In the data rows, 128 means zero.
A hidden rule labels the rows of this table. It goes by one to three of the table's principal directions, not those with the most spread.
[122 110 116 119 143 116 145 112  99 125 107 128 144 117 114  94 151 112
 137 114 110 127 122 159 111 100  92 135 113 138 123 120 106  87 132 126
 135  96 127 134 149 106 145 123 139  98 146 152  93 141 119 123  87 133] zd
[128 149 113 174 111 189 136 158 150 148 148  92 150 169  86 132 186 129
 123 108  80  88 116  88 144 162 113  86 103 167  95 109 131 186 125  83
 153 134 103 106 138 114 124 108 169 142 100 147 120 143 132 123 145  75] fc
[144 105 109 160 129 160 142 105  92 150  21 177  57 174 139 118 146 140
  74 137 120 147 140 151 131  99 112 190 147 122 120 130 120 119 123 118
 131 114 126 139  66 115 167  72 142  66 159 160  73 105 105 103  93 161] zs
[136 127 120 117 149 100 131 122 107 105 126 127 146 156 112 132 132  99
 159 125 109 143 115 151 107 119 108 141 124 144 128 139 145 128 108 130
 122 117 118  99 146 115 119 134 126 130 128 112 100 154 128 158 116 117] zd
[112 136 140 114 130 124 157  91 118 134 138 119 162  74 135  90 100 146
 124 131 151 160 127 133 106 122 114 129 137 125 142 121  96 129 174 134
 140 166 156 151 140 149 144 141 108 147 150 131 147 120 105 121 140 150] zs
[ 72 125  91  88 110 135 159  53  91  91  72 148 209  85 108  89 111 106
 159  79 140 165 149 156  84 114  80 109 124 141 142 128  92 100 156 103
 133 117 166 154 153  95 166 131 111 169 145 107 120 164  67 156  68 126] zd
[124 127 102 132 139 127 130 137 113 134 112 182  90 168 115 154 163  88
 128 107 126 157 113 154 114 141 144 118  85 125 141 138 151 118  85 144
 111  88 114 138 126 106 133 120 168 122  79  90 183 140 146 174 129 138] fc
[123 148 100 138 135 128 118 143 105 104 162  95 207 143  66 123 148  66
 155  82  93 128  55 118 105 143 111  97 148 169 155 111 200 180 122 126
 130 121 112  83 162 104 109 145 130 181  95 127 140 203 132 211 120 101] zd
[140 152  90 108 137  70 119  90  73 109 100 152 182 111 129 117 103 130
 161 115 143 186 151 185  27 126 100 201 180 121 141 181 173 133  91 150
 144 118 137  69 147 134 180 125  98 132 158 104  36 167  80 136 100 159] zd
[142 175  95 165 106 150 138 113 107 164  82 127 179 128 103 105 167 176
 153 104  92 121 185 117  44 168  78 144 176 167  84 137 123 161  97  96
 167 120 105  77 154 128 196  85 156 102 158 173   9 142  72  70  98 129] zd
[156 106 133 160 121 134 110 151 129 113  81 111 113 163 128 122 120 140
  83 150 110  94 109 113 158 113 113 166 179 133 130 130 157 154 128 113
 138 138 109 103  75 131 122 108 117 100 153 176  58 126 134 115  90 134] fc
[ 74 122  87 108 150 140 141  89  80 118 119 173 132 109 122 114 142  72
 138  79 111 198 120 209 101 114 113 145  92 106 124 134 106  76  93 149
 141  84 149 151 159  79 156 123 152 120 108  85 167 134 133 153 112 122] fc
[131 150 107 159 130 164 129  94  99 145  60 143 140 143 132 107 111 140
 106 104 123 157 131 139  95 154 110 177 231 122 126 131 152 158  93 148
 125 156 121  90 100 126 157  96 119 132 176 146  66 120  96 120  78 151] zd
[102 143  66 176 121 219 128 135 115 143  92 126 130 197  75 147 199  91
 120  75  76 134 119 122 127 127 111 118  87 154  92 118 146 170  93  80
 137  92 116 105 115  48 142  74 189 135  99 122 119 158  97 151 121  70] zd
[111  99 117 129 125 151 139 167 163 136 137 129 119 133 106 125 181 107
  89 105 156  87  90 116 162 139 140  41  32 123 155 119 120 107 127 125
 104  92 114 185 117  97 109 137 178 145  66 123 231 140 158 165 103 131] zs
[160 130 121 167 122 154 101 154 139 126 135 139  90 172 123 143 143 118
  82 149  99 121 110 130 160 126 139 155 136 100 102 128 159 169  87 124
 150 123 104 101  94 131 121 103 140  99 112 134 120 113 165 116 148 107] zl
[130 130 140 135 136 106 120 161 141 116 156 121 130 129 114 146 111 105
 140 124 105 115 108 108 147 147 148  97 144 139 140 113 144 140 113 140
 105 134 106 125 119 133  93 165 147 137 103 120 173 132 163 159 134 116] fc
[135 172 112 160 117 140  99 204 178 156 204 105 118 149 108 202 179 141
 151 113 102  87 163  81 117 189 167  61  80 143  82 144 143 178  67 108
 126 111  92  96 146 120 111 142 187 137  60 101 161 135 156 109 195  74] zd
[132 131 106 156 130 161 137 107  96 131  62 137  98 151 138 131 115 147
  91 134 104 162 156 149 117 107 112 192 160 126 101 143 113 155 119 105
 144 152 139 112  70 114 158  96 126  94 163 138  62 109  96  89 124 121] zd
[121 116 166  72 150  40 107 157 142  91 251 115 165  58 137 129  96  84
 176 128 143 116  83 154 140 146 153  80 109 116 164 123 141  82 132 179
 124 109 125 147 210 165  81 213 101 157  79  94 210 153 215 176 163 127] zs
[123 140 112 108 142  89 133  86  65 131 117 158 143  89 147 110 104 121
 152 105 128 182 146 192  68 122 116 200 179 119 135 143 131  86 114 167
 137 118 151 109 155 138 171 136  99 111 167 112  77 128 100 117 117 160] zd
[145  97 118 140 147 105 102 132  93  89  90 134 123 149 129 111  96  95
 102 136  95 138  88 175 146  94 112 208 193 111 142 137 175 122  99 145
 139 114 114  94  89 117 125 124 113  93 153 148  61 139 153 145  77 132] zs
[137 174  86 161 104 145 120 113 108 156  98 129 169 125 115 119 153 167
 126 103 120 138 171 127  52 150 103 168 177 129 102 153 150 162  88 123
 155 125 124  70 127 123 188  90 138 120 162 145  39 132  62  84 103 143] fc
[112 133 117 151 110 178 115 154 165 164 136 125  77 150 139 179 176 158
 124 125 132 100 179  92 147 144 145  95  74 133  76 139 100 145 124  84
 141 108 128 141 136 109 134  95 161 118  98 125 127 118 131  86 184  94] zd
[139 151 104 163  96 161 135 140 131 152  54 120 154 163 100 133 164 163
 134  98 114  81 166  78  93 168 104 105 163 180 118 126 135 154 112  93
 114 124 104 101 106 111 155  99 156 130 146 165  57 141  68 108  69 133] zs
[167 147 137 168  82 197 114 126 174 166  83 148  61 184 154 160 139 201
 105 177 136 104 209  74 155 136 145 161 128 117  67 132 108 171 125  74
 142 144 122 118  83 146 149  57 132 100 153 142  66  76  90  46 170 109] zs
[202 161 133 169 108 126 109 142 122 153 139 126 117 145 133 129 128 175
 113 166 110 121 161 119 101 134 125 206 171 131  88 135 153 177 116 111
 165 141 112  70 118 171 160  99 110  87 161 154  24 112 105  65 179 126] zs
[128 157  94 153  90 148 123 126 153 143 103 137 153 138 113 136 157 174
 136 127 119 106 187  98  96 157 116 111 132 124  94 152 131 171  98  92
 152 119 110  98 118 133 170  95 164 126 124 137  79 134  95  87 112 112] zl
[101 104 134 144 136 181 142 135 137 145 116 110  75 157 141 147 145 129
 107 128 118 121 126 118 184 111 136 129  92 142 111 118  93 125 162 101
 128 140 143 158 109 103 112 110 142 123 125 130 141 109 133 118 157 100] zs
[153  81 159 118 119  81 115 157 193 105 128 127 124 106 148 107  87 160
  91 182 173  63 113  96 190 125 148  91 142  81 168 136 144 127 142 140
 107 135 100 156  76 176  98 156 130 129 121 156 156 122 179 132  81 153] zd
[136 139 135 132 128 122 125 105 106 112  98 109 150 131 143 122  82 149
 136 138 120 152 154 139 106 115 107 204 192 139 116 143 124 137 130 123
 136 166 143  89 110 129 137 121  90 127 190 128  40 112  81 101 116 128] zd
[ 76 119 140  73 146 128 137 104 105 104 157 118 129  86 149 141 106  91
 153 100 147 170 130 167 128 103 134 116  78 128 132 124  74  60 150 142
 114 127 181 174 169  90 107 160  91 151 126  80 190 117 124 140 150 120] zd
[182 107 154 121 106  47 148 180 157 155 153 127 124 106 115 116 185 170
 137 153 148  29 153  88 120 136 124  67  59 161 140 119 101  76 160 122
 111  81  97 156 148 175 137 161 158  82 115 171 122 128 130  96 115 170] zl
[ 93 148 104 120 133 164 175  80  69 141  87 146 144 141  95 119 165  93
 164  77  96 178 133 144  80 122  95 115  96 185 120 100  88 110 151 107
 126 120 154 145 163  85 156 111 139 134 131 116 140 143  73 151 127 123] zs
[122 144 105 153 143 144 144  85  87 147  68 140 137 144 117 104 134 131
 133 114  99 162 124 134  90 129  95 160 208 139 122 126 144 162 120 133
 140 144 120  92 124 128 161  93 133 114 166 164  63 142 105 128  95 144] zd
[160 118 118 157 129 112 117 173 140 125 130 109 132 168 105 138 153 122
  96 132 134  96  98 113 131 126 127 134 111 138 142 143 170 154 112 127
 115 120 104 100  95 118 113 130 147 131 117 131 115 144 124 153 116 134] zs
[ 28 136 117  68 166 170 175   0  25  98  79 112 195  90 127  78  87  57
 162  60 142 255  72 191  75  74  73 165 170 155 168 105  94  91 200 155
 130 179 223 149 186  64 138 117  41 200 192 101 151 150  51 198  98 156] zl
[104 140  90 133 130 170 110  86  89 116 108 145 141 109 141 109 103 109
  80 104 139 198 107 185 106 111 123 193 171  76 131 146 155 147 102 150
 158 139 161 113 109 105 160 100  96 141 145 110 121 126 114 130 119 136] zd
[139 142 151  68  67  65  97  98 179 133 180 162 136  40 188 142  83 218
 169 194 238 131 227 100  93 119 163 136  90  77 129 176 116 113 188 110
 165 117 173 159 175 207 175 123  71 146 126  99 119 121  92  70 212 167] fc
[121 118 157 106 129 119 136 163 181 125 176 116 103 137 131 169 129 128
 152 145 150  92 128  82 176 147 170  40  55 142 142 121 111 132 156 113
  92 137 122 170 132 141  78 166 144 164  73  97 225 133 165 157 174 102] zd
[109 157 125 130 131 162 131  70 106 153 111 133 146 100 145 100 105 146
 132 122 146 187 134 135  90 128 115 168 193 112 123 125 129 149 142 143
 151 160 153 115 150 135 158  92  98 144 169 140 103 120  94 114 138 152] zs
[119 115 120 138 106 166 143 146 129 156 122 137  94 125 128 140 180 137
 104 104 130  96 154 123 143 136 129  97  55 153 106 114  79  98 154  93
 138  97 140 178 138 112 148 119 149 107 102 133 145 119 122  98 155 118] zs
[ 92 149 134 131 149 178 147 132 135 158 187  99 134 130 111 129 166  97
 141  95 117 144  82 118 140 150 141  73  85 144 129  98 117 135 139 144
 123 143 135 145 175 105 101 131 148 168  95 113 221 128 146 159 166 107] fc
[ 64 139  90 102 102 205 124  49 125 118  99 132 164 112 139 118 133 129
 115 103 187 184 140 138 107 105 105 125 105  92 119 151 118 152 159 100
 165 137 190 144 156  89 162  69  81 193 136 100 136 147  73 136 134 123] zd
[ 78 188 106 114 138 156 147  55  81 142 145 120 208  74 110  95 130 118
 190  80  99 197 132 143  44 159  87 106 192 148 107 114 117 164 134 132
 173 155 150 101 222 130 169 115 105 164 141 137 109 164 109 129 144 118] zd
[159  89 170  92 135  70 124 155 187 122 155 149  93 119 149 132 112 143
 140 186 186  91 131 107 168 115 159  81  62 101 156 132 120  90 145 136
  91 103 107 178 126 160  91 152 141 122  97 120 191 123 171 146 137 149] zs
[ 67 107 103  84 135 121 152  84  97  92  82 162 142 117 123 133 121  88
 155  94 145 182 137 167 102 108 107 107  74 142 147 146  94  88 143 112
 122 106 162 174 146  83 141 134 130 152 105  81 167 156 108 177 107 131] zd
[ 84 161  89 153 161 206 123 126 103 136 120 119 132 172  91 157 164  66
 145  64  76 181 104 142 104 145 118 107 123 150  93 116 135 160  65 122
 120 119 120 103 149  42 111 101 168 148  99 102 159 148 130 168 135  78] zs
[ 82 141  47 158 145 179 118 110 103 116  79 118 186 166  81 116 187  91
 121  67  91 152 101 161  78 140  72 117 148 122 105 162 172 181  52 114
 161  98 106  68 142  56 159  77 172 145 112 137  72 190 123 158  54  98] zs
[ 65 165 111  74 103 143 152  69 104 132 161 112 221  55 117 110 144 127
 199  68 160 157 153 128  58 150 103  70  95 164 135 123  93 107 185 111
 152 126 184 152 237 118 165 136  88 201 122 102 149 171  68 140 147 126] zd
[163 146 127 117  96  61 156 133 130 133 139 111 215  90  87  92 159 170
 188 130 112  59 168  87  69 152  88  74 123 185 130 119 117 127 161  95
 140 109 103 109 176 174 165 155 142 120 138 174  59 170  89 103  96 136] zd
Which label does each new row get?
[102  91 122 127 123 154 130 177 191 117 130 110  99 159 117 158 172 122
  91 128 153  73 119  98 189 123 146  38  17 114 133 140 104 117 119 105
  97 106 118 176  89  84  87 134 179 145  73 111 217 123 155 145 105 105] zl
[166  80 144 154 178  95 125 177  88 116 142 145  48 161 123 127 121  64
  78 149  73 142  46 180 186  83 147 190 121 125 149 102 154 103 118 160
 118 106 103 139  80 126  93 154 150  55 107 139 158 117 206 165 149 131] zs
[101 172 133 142 108 176 148  88 131 145 121 107 167  99 120 113  96 161
 145 126 114 157 145  77 112 148 125 109 187 148 120 103 112 195 175 101
 148 196 147 126 127 148 143 116 116 165 149 147 135 124  90 113 157 116] fc
[ 68 119 161  79 155 141 157  85 120 105 117 105 134 102 139 130  77 101
 154 121 155 178  99 110 143 104 133  77 123 148 168 104  88 116 197 133
  92 183 175 184 136 106  83 155  88 184 133 111 222 130 120 182 137 137] zs
[148 161 105 152 114 142 135 100  66 168  85 151 121 145 132 122 157 147
 141 100  97 148 169 155  69 139 108 214 184 156 101 127 132 111 111 135
 149 115 137  82 144 132 191  89 114  88 183 144  19 112  62  77 120 149] zl
[ 84 140  96 140 132 178 136 121 118 131 159 133 135 140  98 137 177  84
 130  91  95 160 106 146 127 135 118  94  69 134 101 121 117 151 118 106
 162 110 135 137 167  90 134 112 162 144  76 101 182 149 149 154 170  85] fc
[ 76 125 116 122 107 173 154 118 159 135 139 113 142 140 113 137 171 126
 139 105 137 111 139  99 154 131 125  67  47 141 118 122  86 122 159  96
 127 126 149 161 145  97 122 119 156 171 105 101 185 125 102 138 134  97] zl
[ 85  77 168  41 152  59 139  72 101  62 134 136 138  53 166 103  44  90
 136 149 188 187  98 175 142  58 121 136 112 102 184 130  86  52 203 158
 117 146 192 199 148 134 100 179  46 151 146  97 194 127 143 175 128 171] fc
[118  97 163 104 107 146 144 143 201 119 133 124 101 112 150 129 103 160
  99 165 176  87 151  89 201 117 163  64  46  98 141 117  67  96 162 110
  91 145 139 207  77 130  91 149 144 145 112 111 228  79 134 111 122 121] zs
[ 67 143  95 121 110 180 141  79  98 139 140 127 170  90 118 105 159 111
 132  76 130 167 126 151 101 124 102 124 104 131 114 120 103 120 160 113
 173 117 174 146 186  99 169 103 116 159 125 116 139 143  94 128 147 117] fc
[144 119 174  89 134  82 109 100 144 106 119 138 121  74 188 109  23 169
 129 184 172 143 146 133 142 119 152 165 219  73 157 139 132 111 139 169
 115 173 139 136 101 186 117 150  65 126 176 140 116  95 148 101 106 168] zd
[116 110 134 135 129 173 119 128 151 129 106 129  62 170 149 158 131 128
  88 150 146 134 124 115 181  98 151 136  99  99 120 133 120 134 133 122
 115 141 144 146  82 105 104  98 123 127 128 117 162  95 131 123 143 123] zl
[120 109 119 113 124 126 145 105 113 134  91 153 128 116 136  98 141 129
 106 115 164 138 132 160 113 110 114 146 100 112 147 134 106  71 130 146
 118 104 145 157 122 111 152 116 129 119 148 123 133 111  94 125  80 169] fc
[105 136  76 144  99 198 147  96 113 117  62 137 151 188  94 132 173 110
 105  88 127 141 138 131 116 117  99 132  81 142 115 137 124 148 118  86
 128 120 149 118  99  67 153  82 139 162 133  97 113 139  52 145  90 104] zl
[144 159 147 105 143  88 118 103 116 105 142 111 167  87 141 121  62 146
 159 153 127 162 144 131  82 131 119 145 204 120 125 139 135 160 121 142
 135 175 132  92 142 162 126 151  79 135 160 134  89 134 130 112 139 133] zd
[ 98 145 112 136 121 145 155 119 137 162 176 117 142 115 117 126 182 144
 160 112 107 121 157 124 117 144 117  98  73 142  88 128  87 132 144 105
 162 118 133 130 185 132 154 120 166 131 111 119 129 130 121  98 173  95] zl
[159 163 123 138 118  94 121  77  85 134  85 143 163 105 159  97  66 186
 148 149 123 172 181 157  58 134 104 255 255 118 118 159 154 148 113 147
 161 166 135  56 118 178 190 106  82 106 217 145   0 111  66  70 107 163] fc
[121 129 119 137 152 147 127 138 138 122 146 111 129 145 115 136 122 103
 101 127 143 154  76 124 139 123 143 108 113 113 150 135 161 176 122 138
 112 153 127 126 102 111  98 133 136 166 100 108 190 147 146 179 146 120] zd
[147  71 125 175 110 184 117 187 207 136  85 147  17 196 138 162 161 156
  33 180 133  62 149  92 240  99 160 102  36  80  94 135  98 141 108  77
 113 103  96 178  14 105 103  92 203  75  89 140 170  80 171  90 127  95] zd
[111 147 118 135 122 161 162  57  85 163  19 164 115 130 161 101 123 173
 108 106 152 175 182 154  70 143  97 189 197 126 120 143  84  98 115 152
 123 160 155 125 106 125 187  82 108 112 209 139  60  76  48  75  64 192] zl
[148 152  97 151  83 126  86 150 144 106 135 125 154 142 110 160 145 151
 141 139  90  91 173 102 111 147 115 126 149 132  80 155 164 195  98  72
 184 108 106  72 136 145 157 107 128 115 105 142  40 163 137  90 150  82] zl
[101 170  93 160 113 187 176  66  70 175  70 135 159 138 100  94 184 144
 157  78  64 149 165 130  70 149  74 143 173 180  85 101  89 139 138 103
 164 136 138 101 165 117 198  79 147 110 175 166  46 126  57  83 102 122] zl
[139 104 155 134 148 110 112 113  98 120 104 127  89 103 170 110  62 135
  83 158 132 159 109 155 152  85 133 221 217  97 141 125 133 113 148 162
 134 160 148 126  84 148 125 129  79  89 187 158  86  91 139 105 126 165] zs
[190 150 162  83 133   0  91 173 122 114 215 144 159  66 147 149  83 138
 208 146 148 108 164 148  61 159 159 154 160 133 152 152 165  67  87 190
 103  92 105  90 187 194 123 210 100 108 128  99  98 136 146 123 148 169] zs
[163 105 152 168 129 141 104 160 125 117 100 152  50 171 135 144  97 105
  77 158  81 123 104 123 198 106 154 183 173 118 122  95 143 131 112 131
 117 131 106 131  53 131  98 123 135  71 134 148 133  84 168 124 136 123] fc
